Each run below is a few steps of one of 6 hidden systems, one row a step.
trace 1, U:
0:  -4  -7 -18  18  15   1 -51 -26  19 -49 -55 -28 -11  -6  -2  55 -36  -8 -71  15
1:  14   8  16  15  -2  36 -32 -22 -14 -49 -37 -52   3  22 -49  51  18   5 -51   5
2:  16  22  19 -28 -16  48 -38 -19  16 -47 -33 -13  22  -4 -41  23  20  21 -34 -58
3:  56  14   9 -40  14  27 -39  -5 -26 -39 -12 -14  15 -46 -16  25 -16  10 -11 -58
4:  38  -1  68 -18  50   7 -45  13  -8 -38  17 -17  26 -32 -18  21 -11  -6   9 -32
5:  45   1  71 -32  36 -21 -25  -8  20   4   8  -2  37 -14  -6 -10 -18  -8 -47 -18
6:  48  11  68 -23  22 -26  -4 -25 -38  44   4  -6  30  -6 -12   4  -2  23 -29  -4
7:  12  22  69  -8   9 -35  -6  -7  -1  51 -17   2  38 -17   5   6  17  43  13 -24
8:  15  11  16 -13  15 -61   6 -27  11  41 -33  -1  29 -27  31  15 -18  27  20 -15
trace 2, Y, 9 rows:
0: -44 -17   1 -39   5   5 -10 -84  -8  -1  -2  53   6  11 -31  14 -35  16 -51  -1
1:  33  29  -7  28 -29  26 -45  29 -36  12 -42 -25 -22 -25  27  30  22  42 -31 -20
2:  15  13  25 -19   3  -3  18  16  60 -33  -9 -38  42   3 -22 -11  29 -19  42 -35
3: -21 -26 -11 -42  30  -7 -11 -56   0 -28   3  36   4 -19  -7  11 -54  -5 -26  -6
4:  40   6  21  36   8   8 -45  24 -38   6 -15 -28 -23 -18  19  29   4  23 -32  12
5:  23   6  53  -9   2  -5  15   6  52  -3   4 -21  35  21 -18 -24  34  -7  11 -12
6:  -6 -13  -8 -45   6  -8   1 -61  -5   6  -3  40   8 -12  -1  -1 -31  16 -16 -17
7:  21  13   6  25   3  -6 -34  21 -26  10 -25 -17 -13 -30  29  30   1  28   6  -7
8:   7   3  30   5  12 -21   9  11  60 -10  -8 -23  25   9  -1 -10  12 -18  20  -3
trace 3, S:
0:  21 -20  12 -21   9  28  -7  -4  42 -44  23  14   3   2  -8 -28  -5 -25   0 -20
1:  47  -4  -8 -25   4  11 -18 -19 -20   3  23  21  -8  -6  -7  -7 -30 -22 -34  -9
2:  43  10  51   4   5  13 -26   8 -15  18  30  11   3   0 -13  -4   9  -5  11 -14
3:  29  13  22 -17  -5 -25   6  -1  29  36  11  16  23  -3   8 -27  -3 -12   4 -20
4:   9  15   6 -16  15 -36   4  -5 -35  42   5   6  12 -19   4   9 -22   2   6  -4
5: -18   7  42  20  17 -29  -1  24  -4  32   3  -3   9  -7  18  -1  11  17  12  12
6: -11  -3  -6   7   0 -40  33  -3  15  27 -20 -17  10   8  20  -5   1   4  -4  26
7: -38  -8  -5   4   5 -13  18 -19 -31  11 -17  -8   0   4  -1  21   5  30   7  20
8: -34 -10  -6  22 -12   9   5   8  15  -8 -23  -3 -12   4  22   3  22  35   3  12
trace 4, N, 9 rows:
0: -52  19  36 -27  21  -7  10  -2 -26  -2   8   3  40 -19 -35  23  18  23  86 -40
1: -28   4 -15 -12   2 -18 -30  37  53   1 -24  18   2 -45  60 -16 -29  12 -56 -28
2:  51 -13 -10   1  40 -34  23  -2 -55 -11 -18 -69   4  -7  -3  30 -22 -14 -11  40
3: -41 -29  83   9  23  12   4 -21  34 -18   8  10  17  29 -14 -11  35  32   5  16
4:  34  10 -43 -23 -50   9  12 -27   4  28 -32  12  -8   3  22 -20   7  28 -64 -16
5:  14  11   3   5   8  -3   5  -9 -54  -5 -11 -26   5 -16 -16  39  15  23  83 -14
6: -32 -11  19  15   3   0 -39   7  78 -23 -16  28  -4 -17  34  -4  -9   8   3 -18
7:  45  -3 -45   3  -1 -15  -4 -28 -27   4 -24 -23 -16   5  -1  27 -34 -23 -47  26
8: -27   1  61  23  14  14 -13 -12 -10  -7  12  -5  10  27 -46  27  31   8  32  11
trace 5, U, 9 rows:
0: -57 -12 -39  22   4  -9   1 -18 -35   1 -15  17 -28 -12  16  33 -17  24  33  24
1: -34  -7 -25  50  -8   2 -13  28  48 -25 -32 -22 -24   6  30  13   8  -5   1  25
2:   0 -18 -52   2 -14  16  20 -38  16 -39 -22 -19 -13  33 -21  10  -8 -24 -20  26
3: -33  -4 -14   9 -22  58 -26 -10 -25 -31   4  16 -27  15 -27  14  11  13 -22  -3
4:  33  13 -25   4 -29  46 -26  34  18 -35  -7 -18 -13  -8   1  -5  19 -11  -8 -30
5:  32  -6 -10 -26  12  28  -2  -9  -8 -44  28  -5   5  -2 -39   1 -13 -40  21 -21
6:  -2  -1  33 -16  17  29 -36  25  -7 -11  45  28   1 -11 -15 -15 -13 -20 -27 -19
7:  57  15  24 -13   4   2  -1  38 -13  18  26 -19  12  -3  -2 -28   5 -22 -24  -7
8:   9   7  40 -29  13  -9  26  -5 -19  26  34   5  32   9 -29 -21  11  -7  20  -9
trace 6, N, 9 rows:
0: -36  51  26 -25 -21 -24  12 -31   8  36 -45 -21  58  20 -56  28  25  19 -15 -33
1: -53  37 -11 -42  -2 -23  -3  -1   4   3 -56 -13  44 -40  -2  27  -5  39 -17 -57
2: -17   7   1 -13  37 -23 -16  21  -9 -34 -54 -54  25 -49  20  38 -13  30 -28 -18
3:   9 -28  43  -6  40  -6  -6 -16  18 -53 -38 -46  20 -10   2  20   0  26 -43  11
4:  25 -18  35 -20   3  18  -1 -52  -5 -22 -33 -10  10   9  -6   8  13  51 -54   0
5:  36  10  27 -13 -16  24 -17 -39 -17   2 -33  -3   8  -7  -7  21  26  59   2 -35
6:  32  13  18  -8  -4  -1 -37 -28  23  -7 -36  10   9 -28  12  23  -3  30  27 -47
7:  25   3  13   7  18 -23 -44 -35  11   0 -31   5   1 -26  10  40 -36   3  -4 -11
8:  13   8  45  19  14 -21 -38 -27   7  12 -22  -8   9   6 -17  39 -14   1 -21  10
trace 7, V (9 x 20):
0: -65 -16 -38 -12   1 -16  32 -19 -22   7 -18  14  -6  -6  19   2 -13  33 -19  16
1: -14 -16 -30  41  -9  12   6  28 -14 -16 -25 -29 -33  -4  37   8  21  30   0  30
2: -20 -19 -13  17 -11  10  31  -3  52 -35 -14 -18  -3  31  -1 -11  27  -2  20  22
3: -32 -22 -29   2 -20  35   1 -36   5 -26   5  29 -27  27 -17  -1  -3  -2 -12  15
4:  17   5 -17  26 -34  50 -27  12  -7 -16   7   3 -32  14  -9   5  23  -5   7  -6
5:  15  14 -10 -10 -21  23  -2   7  37 -19  15   4   8  16 -26 -14  13 -36  25 -27
6:  -1   3 -14 -23   2  18 -20  -8 -10 -10  36  32  -4  -6 -26  -5 -28 -40  -4 -16
7:  33  14  19   3   5  14 -28  36 -26   9  32  -2  -5 -11 -12  -3  -4 -26 -10 -11
8:  25  15  28 -26  11 -14  13  19   0  16  23 -10  31   1 -17 -22   2 -24  -4 -16
trace 8, Y (9 x 20):
0:   4  12  -9   6  13  -8 -21 -13 -14 -23 -44 -41   8  -9 -16  51 -10   3 -16  -3
1: -20   0  37   0  16  12 -17   4  29 -37 -21 -26  22   4 -20  16  13  11 -26  -7
2:  22 -10   2 -30   2  14   0 -34  13 -28 -25 -10   8   2  -8   0  -2  16 -50 -13
3:  27  -4  25 -13  10  23 -16 -14 -22 -28 -14 -12   6 -19  -6  19  10  34   4 -25
4:  27  -8  29 -11  14   8 -23   2  39 -29  -6   3   9 -19  15  -7  -2  10   2 -26
5:  51 -10  14 -13  18 -11 -12 -36   7  -9  -4  -1   5  -9  -1  12 -24  -5  -1  -3
6:  14   4  53   9  19  -7 -33 -11  -6  12  -1   9   6  -8  -2  19  -2  16   4  -5
7:  26  10  25  -1  -4 -19 -13 -10  37  23 -18   5  12  -1  11  -4   0   5 -17 -13
8:  14  13  10 -14   6 -25   1 -32  -5  16 -22  -3  21  -6  -9  23  -9   9  12 -14
trace 9, V, 9 rows:
0:  29   9 -22   1   5  18 -32  13  25 -52 -12 -30  -1 -13 -18  28 -13 -39  20 -28
1:  -4  -3  35 -12  30  14 -36  -6  19 -41  22   2  15   2 -44  15 -20 -38 -10 -12
2:  39   8  39 -19   9  21 -35 -12 -19  -6  10  -1   9  -2 -29   7  -8  -6 -54 -14
3:  45  21  40 -31   8   3  -7  -6 -26   6   2 -15  29 -14 -22   7  12  13   7 -37
4:   8   4  29 -42  27 -17  -6  -3   1   3  -1  14  31 -39  10  -6 -16  20   5 -40
5:  33 -12  17 -13  35 -31  -8  -5 -18   3  -7  -5   3 -37  33   7 -33  14  -9   0
6:  13 -12  49  15  34 -37   2  -8   1  14 -12 -15  13  -6  19  12  -1  19  11  21
7: -11  -9  27   0   5 -30   5 -36  19  27 -31   6  11   7  17   5  -2  35 -20  15
8:  -7   1 -12  13 -10 -18   1 -35  -8  19 -43  -3  -7  -2  20  29   1  42   5   9
trace 10, L:
0:  -6   7 -31  -3 -16  -3   8  24  15   6 -21 -17   0  -2  19 -15  -2  -2 -56   6
1:   0 -17 -17  -3  13   8  37   4 -34 -26   1 -33   0   7  -9   2  10   2  16  21
2: -45 -14  10  -7   2  24  -4   6  21 -23   6  17  -1  -1   4 -16  10  16 -20  -7
3:  42 -13 -27  -4 -18  15  11  -7  -3  -3  -6  -1 -20   2  19 -18   2   5 -17   6
4:  -8 -16  11   0  12  21   6  -1 -15 -22  25   8  -8   2 -10  -2  10   2  47   0
5:  -2   0   4  -1 -11   9 -19   3  33   8  11  34  -9  -1  13 -20  -8  -9 -18 -10
6:  43  -1 -12   2  -4  -2   7  -7 -28  15  13  -3 -12   5  -5   1  -6 -17  12  11
7: -30  10  29   1   7   4 -10  13   2   7  23  15   8   3 -18  -1   8  -8  19  -6
8:  14  12 -15  -7 -15 -15   2   5  12  28  -4   4   3   1   9 -14 -10 -14 -31  -3
trace 11, S, 9 rows:
0:  43  15 -27  -7  10 -37  19  29 -21  28   8 -28   8 -14  10  -5 -24 -42  10   5
1: -43  -3  51  -9  35 -17  15  10 -26  17  37   7  25   7 -24  -4   2  -3   8  13
2:  -4   1   0   5 -17 -14  22  20   8  39  -7  -1  -2   4  37 -32  16  24 -50  16
3:  16  -1 -13  -3   7 -15  45  -4 -49   7 -11 -36   6   3  -4  12  15  17  35  16
4: -59 -23  21  -3   9   5  14  -2  17 -10   8  23   1  -2  17 -16  17  38  22   2
5:  10 -19 -50  17  -9  -5  13   0  -1  -4 -19  -5 -32  -5  42  -3 -12   7 -13  29
6: -13 -19   4  21   8  15   6 -18 -21 -25   9  -8 -17  23 -24  21   8  -4  43  26
7: -30  -9 -13   7 -30  24  -5 -10  41  -6   3  36 -17  20   7 -20   9   3 -15   1
8:  27  12 -53   5 -26  16  -5  -4 -27  -4  -4  -7 -23   0  -6  13  -8 -19   9  -4
trace 12, L (9 x 20):
0: -19 -12 -10 -24  -2  47  13   1  -2 -45  19   3   1   7 -29 -12  18  -3  14 -18
1:  17  -9 -26 -30 -12  32 -11   9  11 -23  16  22 -10 -16  13 -29 -11  -7 -22 -28
2:  45 -11  -1 -12  15  19   2  17 -30 -18  37  -1 -12 -15   0 -16  -7 -17  19  -6
3:   4  -5  41 -15  17   9 -10  15   7   2  44  27  12  -4  -8 -28  -5 -16   0  -9
4:  41   8  15 -18  -4 -11   4  -2 -14  42  22  18   6   0   6 -24  -6  -5 -21  -4
5:   2  13  26  -6   8 -15  14  13 -37  39  23   2  13  -5  -4  -6  11   8  30  -2
6: -26  12  13  -1  -1 -31  11  20  19  40   1  11  15  -8  21 -19   0   4  -3  -1
7:  -4  -1 -16   8   4 -34  28   3 -22  34  -8 -10  -3   2  20  -2  -7   4  -6  32
8: -49  -6  12  24   3  -9  15  14  -9  12  -3  -8  -2  13   3   5  17  18   5  27

Name the system that made each run.
trace 13:
0: -35  -2 -47 -54 -16  14  39   0 -15   8  28  28   7   7 -13 -45 -13 -17 -58  -5
1:  29   3  -3   1  -1  40   1  50 -82   0  29 -16 -22 -17   4 -10  23  19  -7  -2
 => S
trace 14, 2 rows:
0:  89  -1   4   5 -25  33  10  21  16  -5  29 -11 -12  22   1 -42  29 -26  14  -7
1:  11 -21  -7 -29   4   6  18 -40 -10   4  50  56  -8   2 -10 -20 -21 -17  63 -10
 => N
trace 15:
0:   6   3   1   1  30 -11 -10  50   0 -17  42  -3   6 -31   0  -3 -21 -52  74 -15
1: -26 -13  15  -5  26 -21   2  22  16  17  48  24   2   8   1 -31 -35 -51 -41  29
 => S
trace 16:
0: -30  24 -36   0 -11  -5 -10  10  -5   9   0   0   0  -2 -22  19 -21 -34  -5  -6
1: -22  19 -13   7   1   7  -9  40 -13  -7   3 -24   1  -4 -18  11  -3 -25 -19   1
 => V
trace 17 (2 x 20):
0:  -9  36   9  29 -15   5 -80  15  54   0 -15  12  -1  -1 -16  31 -21 -43 -33 -23
1:  16  27  -8 -20  15 -14 -18 -19 -15  -2  -2 -24  25  10 -62  33 -37 -59 -36  -5
 => N
trace 18 (2 x 20):
0: -20  -4 -53 -24   0  21  -1 -11 -19 -36   1   1  -8  -7 -23  13 -25 -21 -14  -7
1: -17  -2   5  10   8  35 -26  44 -20 -38  15 -15 -14  -8 -11   6   9  -6 -21  -2
 => U
trace 19:
0: -18  10 -25 -46   6 -22  -5  15  18   7   2  27  18 -46  29 -19 -39  -7 -20 -40
1:  32 -11 -14   8  39 -28  -3  22 -46  -7   5 -31 -11 -25  18  19 -37 -21  -1  28
 => V
trace 20 (2 x 20):
0:  -8  11  32  31  -7 -17   7  25  21  38  11  10   3   5  18 -12  28  10  63   0
1:  -5  -3 -47  -1 -15 -36  24  -9  43  22 -16  12  -6   0  34 -19 -24 -20   4  10
 => N
trace 21, 2 rows:
0: -17 -15 -15  21   0  -6  27   8 -14 -10 -29 -32  -9   0  24  10  21  37  15  23
1: -25 -25 -17   2  -4   8  15 -25  40 -36 -24   1  -7  10  15  -2   9  20  15   5
 => U
trace 22 (2 x 20):
0:   4  20 -18 -13  -2  -5 -28  -4 -27  13  -3  24  -4 -42   8  24 -22  10  53 -43
1: -14   1  17  27  22 -22 -33  39  36   3  10   5  -3 -21  25   6 -22 -28  25   1
 => S
trace 23, 2 rows:
0: -17  25  18  -2  13 -17  -4   1  -9  -3 -23 -41  35   8 -41  35   4  -9 -14  -5
1: -37   3  13 -25   9   1  -4   0  15 -18 -21  -8  23  -7  -7   2   0  19 -55 -14
 => Y
trace 24 (2 x 20):
0: -18   9  43  -7   6 -32  17   3  38  36  10  -1  32  26 -13 -25   6 -17 -38  13
1:  -7   9 -26 -23 -12 -13  26 -31 -56  39 -11   3   1   5  -9   7 -10  21 -34  12
 => V
trace 25 (2 x 20):
0: -40   1 -19 -13 -15  17   0 -41  -1 -23 -31  10   3   0 -18  28   6  30  17 -21
1:  -3  -3 -23  11  -9  29 -37  11  17 -39 -24   0 -21 -24  17  18  -2  14  -4 -23
 => V
trace 26, 2 rows:
0:  14  45   5 -10 -34  19 -12   5  -6  24   9   4  17  16 -45   4  25 -16  27 -40
1: -15  31 -11 -32 -11  -3 -12  36  14  13   9  16  21 -32   1 -15  -7 -12   7 -53
 => S
trace 27, 2 rows:
0: -37 -22 -21  35   7  -1 -32  28  38  -5  25  44 -39 -14  43 -11 -32 -23  13  18
1:  37  -2 -16  44 -12  -9  -2   2  15  14   7 -22 -25  43  -8   3  -7 -55 -17  51
 => V
trace 28, 2 rows:
0: -33   4  17 -11  19  10 -13 -16 -52  -9   7   2   6  -7 -34  32  -8  12  -3  -3
1:  -3  15  20   3  -2   4 -22  42  29  -8 -19 -19  13 -20  19  -3  15  13 -27 -23
 => U
trace 29 (2 x 20):
0: -53 -48 -18  16  13  27  10 -14  10 -59  -2  -3 -27  19   4   1  -1   9 -22  44
1:  12 -22 -35  20 -29  51  -1 -25   1 -36  -9  -4 -40  35  -7   0  18   6 -32  25
 => S
trace 30:
0: -19 -13 -27 -22  -3 -25  26 -20  57  -6 -18  17  15  -8  25 -19 -13   2  33 -15
1: -17  -8 -30   7  18 -11 -18 -12 -50  -1  -4  10 -23 -21  11  35 -43  -1  -8  19
 => S
trace 31 (2 x 20):
0:  -5   2 -13  45   9 -11 -21  47 -25  19  23  -5 -30  -3  13   6 -23 -38 -12  37
1: -16   7  16  19  -9  -2  26  12   8  16  23 -18  11  48 -39 -12  24 -35   2  32
 => S
